In the rows, 128 means zero.
Rotation paths and how fast each direction turns (degrees per step):
Each turn is a multiple of 5 degrees from 10 to 175, or 0.
Each row of a path follows its step; steps can be skipped.
Path 1:
step 1: [130 128 115 121 127 113 117 125 127 142 123 132 146 140 130 141 116 128
 119 129 138 135 128 138 129 130 132 131 142 120 130 133 118 121 121]
step 2: [121 135 120 133 130 122 119 121 131 137 115 120 144 136 132 124 120 143
 120 118 138 129 129 139 130 126 122 128 110 114 121 120 130 124 121]
step 3: [127 132 121 112 132 109 121 129 133 128 114 110 126 121 130 125 126 151
 126 136 136 130 127 133 139 127 127 132 116 130 131 136 120 131 131]
step 4: [144 133 114 114 135 112 125 114 137 130 132 136 136 134 132 140 126 137
 120 135 138 134 133 141 133 138 135 129 129 127 124 126 122 125 139]
step 6: [120 128 115 117 135 122 119 126 116 126 119 126 128 127 132 130 115 140
 124 136 124 125 130 144 143 128 125 139 122 119 140 141 126 136 116]
step 7: [131 126 115 116 129 113 119 113 122 128 130 137 145 135 140 124 122 137
 125 123 132 138 126 137 138 133 116 130 128 129 133 123 126 142 138]
step 8: [125 145 120 123 128 121 116 119 127 138 122 129 132 139 135 119 126 133
 130 129 155 121 130 128 132 142 129 125 117 131 123 136 133 138 127]
step 9: [130 131 115 120 131 115 132 134 124 135 118 128 127 127 135 133 111 131
 126 136 126 116 137 143 143 136 128 123 115 130 118 145 135 133 127]
step 10: [123 133 121 123 122 114 118 113 124 130 129 124 142 135 126 131 119 127
 134 132 118 141 138 145 139 138 123 116 129 126 124 135 122 135 139]
step 11: [114 140 123 129 132 123 109 115 122 128 120 133 138 127 117 130 124 125
 129 131 142 121 138 126 137 145 127 132 116 119 134 124 126 131 132]
step 12: [132 135 114 121 138 113 129 135 112 130 113 128 139 125 121 129 113 133
 140 126 134 115 128 132 142 128 124 137 122 134 126 128 133 134 137]
Speeds:
[121 122 126 129 130 129 124 130 127 128 131 127 128 126 124 128 126 129
 128 125 125 133 126 131 128 130 127 124 128 121 127 129 128 129 125]	85
[127 127 130 127 124 124 129 129 136 130 129 124 127 126 132 128 129 130
 126 130 129 127 130 128 126 130 127 121 123 129 122 130 129 126 130]	60
[127 132 131 130 131 133 125 127 128 132 124 126 123 125 127 125 127 130
 124 126 128 129 133 121 131 129 129 127 125 129 129 128 128 131 125]	125
Path 2:
step 1: [121 126 137 129 141 133 121 137 133 142 130 121 119 133 130 127 133 117
 119 116 136 140 143 141 129 127 131 125 120 130 132 123 136 127 118]
step 3: [113 115 115 130 125 119 135 132 132 127 129 125 123 137 134 135 123 125
 120 133 112 143 120 130 128 140 130 113 132 127 130 135 129 130 125]
step 4: [126 135 124 130 133 128 118 119 123 134 125 111 117 137 143 139 125 124
 115 130 134 128 129 126 132 135 129 123 130 131 122 126 147 132 119]
step 5: [125 129 115 133 138 129 128 119 118 133 123 127 134 146 122 137 126 130
 129 130 123 118 134 132 125 133 144 141 130 143 124 123 124 130 117]
step 6: [130 117 125 134 133 129 114 133 129 134 128 134 137 135 135 122 129 131
 124 131 105 125 122 124 127 138 131 114 127 142 123 117 125 133 130]
step 7: [142 135 130 122 136 132 121 125 122 125 121 135 124 121 142 126 119 112
 127 127 128 128 126 124 123 129 141 108 135 132 130 122 136 127 114]
step 8: [142 122 132 129 141 120 126 129 118 123 134 136 130 125 121 139 141 118
 123 132 127 131 122 140 128 135 143 140 139 129 124 124 127 122 117]
step 9: [126 117 137 121 118 125 115 141 116 135 145 138 134 135 135 133 133 128
 127 116 118 138 125 130 121 130 135 130 122 131 129 123 135 120 129]
step 10: [133 119 127 122 120 117 121 120 120 120 129 124 132 121 139 120 123 123
 138 116 128 128 137 137 131 135 140 120 118 123 135 135 141 130 118]
step 11: [129 109 136 137 135 124 127 121 134 117 128 138 119 140 129 140 131 127
 130 124 132 129 140 136 136 138 139 124 132 123 125 141 127 124 126]
step 12: [121 125 143 136 131 131 122 138 115 127 119 118 125 141 133 135 124 132
 137 114 123 137 124 127 127 140 130 130 136 133 123 135 137 122 141]
Speeds:
[133 126 134 128 125 125 125 130 127 120 127 133 132 129 128 126 130 129
 129 123 129 128 130 126 129 126 129 130 131 127 128 132 131 127 130]	25
[126 128 132 129 126 127 128 128 126 128 127 127 131 127 126 129 125 124
 127 132 131 125 124 125 133 120 125 128 123 127 128 131 123 127 129]	0
[122 124 128 126 131 130 125 131 133 128 132 130 128 129 129 129 134 123
 125 126 127 124 128 126 129 128 125 126 129 126 125 128 129 129 133]	135
[134 130 126 129 132 131 125 130 129 125 125 129 126 132 125 123 126 125
 129 130 128 125 125 124 124 129 125 130 128 132 123 125 126 131 127]	45
[132 128 128 129 127 128 125 130 127 128 132 131 124 127 126 128 127 123
 131 125 127 129 126 136 126 126 129 129 123 121 130 126 127 129 131]	40
Path 3:
step 0: [124 124 113 135 147 138 142 135 144 126 134 124 133 130 126 122 139 130
 117 131 122 123 121 123 132 130 126 131 132 131 124 129 123 132 131]
step 1: [123 124 131 136 121 133 123 151 126 132 136 136 132 126 122 132 133 121
 124 126 119 127 137 128 142 136 130 134 129 134 120 132 143 133 126]
step 2: [142 118 129 125 130 127 130 138 130 122 131 126 120 132 135 125 133 122
 122 133 108 126 134 133 123 112 127 132 119 135 133 143 127 123 133]
step 3: [124 122 117 132 135 126 113 133 151 127 127 130 137 137 129 129 122 123
 119 126 122 122 124 142 130 127 136 135 119 118 120 126 123 130 127]
step 4: [135 134 123 124 127 115 119 142 120 136 120 133 137 135 132 122 126 134
 116 123 122 135 140 121 132 133 126 141 134 120 123 134 134 122 134]
step 5: [117 126 122 126 135 126 119 134 134 123 128 132 108 138 134 131 130 136
 130 131 109 139 127 123 121 122 133 117 134 123 127 135 126 119 130]
step 6: [116 133 121 127 122 115 123 133 129 125 130 120 132 129 121 138 135 136
 132 130 127 120 134 141 127 121 145 138 137 124 116 128 119 131 128]
step 7: [134 139 129 129 145 122 139 134 122 126 139 128 127 129 122 119 121 131
 119 124 117 130 125 120 126 133 129 141 142 128 124 137 116 134 129]
step 8: [118 115 125 127 123 143 135 138 137 135 136 134 127 127 119 131 130 133
 132 136 109 138 122 135 126 136 131 128 142 122 128 128 134 134 129]
step 9: [137 125 130 122 116 117 139 140 137 134 140 124 137 126 129 129 139 127
 131 131 118 121 141 129 128 131 137 125 124 139 118 140 122 131 128]
step 10: [131 130 127 134 132 133 127 132 137 118 128 116 129 139 124 115 121 120
 120 117 108 132 125 138 134 133 122 126 123 131 129 137 118 138 132]
Speeds:
[131 127 127 130 123 123 127 131 128 132 125 128 126 130 128 133 127 128
 133 132 132 126 128 130 129 130 125 133 130 131 125 127 130 133 131]	145
[127 128 131 127 123 124 127 125 128 124 130 126 124 126 127 131 129 128
 132 127 125 126 129 133 128 122 130 125 123 133 126 132 125 127 127]	100
[127 124 134 129 132 128 128 130 128 124 129 126 124 125 127 128 133 130
 131 126 130 126 127 125 134 125 128 132 133 125 126 125 126 128 129]	55
[129 129 130 128 129 126 136 127 129 128 127 127 132 129 119 128 130 126
 134 129 125 129 128 129 129 132 128 122 131 128 129 128 126 129 127]	35
[126 127 127 128 133 127 125 128 126 127 123 126 129 129 127 129 124 132
 132 131 131 136 133 128 130 128 131 129 125 127 127 130 125 124 128]	45
Path 4:
step 1: [118 137 123 145 139 112 136 118 123 122 133 132 136 123 127 115 131 128
 120 124 133 124 118 144 132 128 123 130 128 128 130 106 138 130 117]
step 2: [122 123 123 126 142 136 134 138 128 121 120 137 138 147 117 114 112 125
 140 136 121 127 130 133 130 133 131 111 122 125 132 124 129 113 125]
step 3: [127 144 129 136 122 145 137 122 129 127 117 140 132 145 141 122 135 145
 132 121 124 131 124 128 133 118 124 134 123 123 135 139 116 131 119]
step 4: [135 123 119 120 113 130 124 121 123 126 136 125 143 135 130 128 113 135
 110 114 135 133 145 133 132 126 122 122 124 143 123 141 123 119 131]
step 5: [116 136 122 120 124 117 141 115 136 120 131 116 126 132 114 141 133 124
 131 121 131 133 136 120 126 115 111 137 114 122 120 126 138 127 123]
step 6: [129 108 133 121 139 111 124 127 138 129 124 136 135 132 132 134 125 134
 131 138 129 114 152 128 130 128 130 147 129 123 134 128 132 119 125]
step 7: [124 133 123 130 132 134 127 136 141 127 115 128 138 134 138 145 141 122
 123 129 132 124 132 141 135 126 119 122 151 120 126 116 127 140 122]
step 8: [114 119 133 140 147 139 129 133 130 126 140 133 141 119 131 127 116 128
 129 124 127 141 135 118 123 132 117 127 139 140 126 122 113 129 136]
step 10: [126 128 118 115 125 130 131 109 120 132 128 141 138 125 130 125 128 126
 127 133 121 140 130 137 132 132 151 143 122 134 121 113 120 118 127]
step 11: [122 139 123 107 117 123 125 134 142 118 129 134 120 137 125 135 126 123
 144 116 116 131 131 132 135 121 138 118 133 138 142 127 126 131 129]
step 12: [137 127 138 126 132 120 120 116 126 127 123 134 135 133 109 130 140 140
 135 127 127 140 130 124 129 128 122 141 141 142 130 147 121 140 130]
Speeds:
[133 128 126 127 128 132 129 125 132 130 135 126 126 127 126 124 128 126
 126 131 131 127 128 126 126 128 131 127 129 121 131 129 128 133 131]	0
[131 125 130 126 131 127 127 126 124 130 129 133 131 128 128 123 127 127
 127 130 128 127 136 125 127 133 129 127 128 133 126 128 126 125 133]	170
[129 124 129 128 128 125 128 131 130 128 135 130 128 125 135 126 122 130
 128 124 125 125 128 130 129 126 128 130 126 131 134 127 129 128 127]	155
[127 129 125 125 126 125 127 125 126 129 127 130 128 125 134 126 129 125
 119 126 130 132 129 130 132 129 129 125 133 125 129 127 128 127 125]	115
Path 5:
step 0: [133 117 127 136 126 122 131 121 126 115 138 133 128 114 138 130 118 132
 130 124 120 116 133 121 117 135 131 137 136 109 129 128 125 122 116]
step 1: [127 109 129 122 125 127 122 108 131 116 128 127 122 118 133 123 116 132
 147 131 123 136 128 129 139 132 132 128 138 133 136 120 129 126 135]
step 2: [137 134 118 130 131 139 117 128 137 114 135 119 130 130 139 139 129 131
 141 120 121 130 119 122 134 119 139 133 136 120 134 122 123 139 136]
step 4: [137 130 118 139 130 125 138 114 133 107 135 122 123 125 125 124 132 131
 141 141 123 125 140 127 127 133 125 125 142 122 125 136 125 127 116]
step 5: [126 114 127 139 123 123 134 123 130 117 128 121 132 116 140 129 124 113
 139 128 122 131 133 120 133 129 133 131 128 110 142 122 132 118 132]
step 6: [131 119 123 134 137 136 122 119 128 126 147 123 128 126 134 132 114 135
 144 115 127 134 120 135 136 140 132 138 137 127 132 118 126 125 127]
step 7: [133 126 127 115 137 131 113 122 141 122 127 120 131 116 141 132 124 141
 137 138 127 122 127 128 132 120 130 131 138 112 128 123 124 139 121]
step 8: [142 126 126 140 111 126 118 113 135 113 134 131 127 131 135 135 112 130
 127 133 118 129 140 121 121 122 134 128 134 127 127 130 119 134 122]
step 9: [131 121 130 135 129 130 136 116 126 106 125 120 127 124 130 137 133 128
 136 130 113 127 130 125 149 136 126 125 137 130 142 133 121 127 126]
step 11: [127 117 129 134 138 127 118 130 135 129 146 120 124 123 135 142 113 124
 142 131 126 118 130 132 129 133 127 122 133 112 126 124 124 124 113]
step 12: [132 125 127 122 130 121 120 107 126 113 133 134 132 111 134 127 124 140
 139 131 123 139 132 120 120 132 128 134 138 119 127 123 121 130 117]
Speeds:
[128 131 129 131 127 128 124 127 132 129 128 127 123 129 129 132 129 122
 131 127 124 130 129 125 126 124 126 125 126 127 125 125 136 128 128]	120
[129 131 133 133 133 131 130 128 129 131 128 129 128 124 125 126 127 124
 129 131 129 136 127 129 127 130 131 129 126 123 126 130 126 127 126]	55
[129 125 130 131 130 126 130 130 128 124 125 131 127 130 124 126 127 131
 128 130 121 128 130 130 129 129 131 133 127 128 131 129 135 125 132]	85
[126 126 128 131 130 127 124 129 126 124 128 121 126 126 127 126 125 133
 126 123 130 131 132 124 131 126 127 125 131 125 124 133 128 127 130]	0
[129 124 129 124 128 132 130 126 127 128 127 128 127 130 130 129 127 129
 128 124 126 133 126 130 126 131 124 127 128 129 130 134 133 131 121]	130
[127 131 132 128 131 126 126 123 127 126 130 129 125 126 124 127 130 132
 131 129 127 129 126 131 133 131 121 125 130 133 126 124 127 126 127]	135
[129 128 130 131 124 132 127 125 126 125 125 126 125 130 123 134 128 130
 125 133 131 128 126 129 129 126 127 131 126 127 128 129 126 135 130]	65
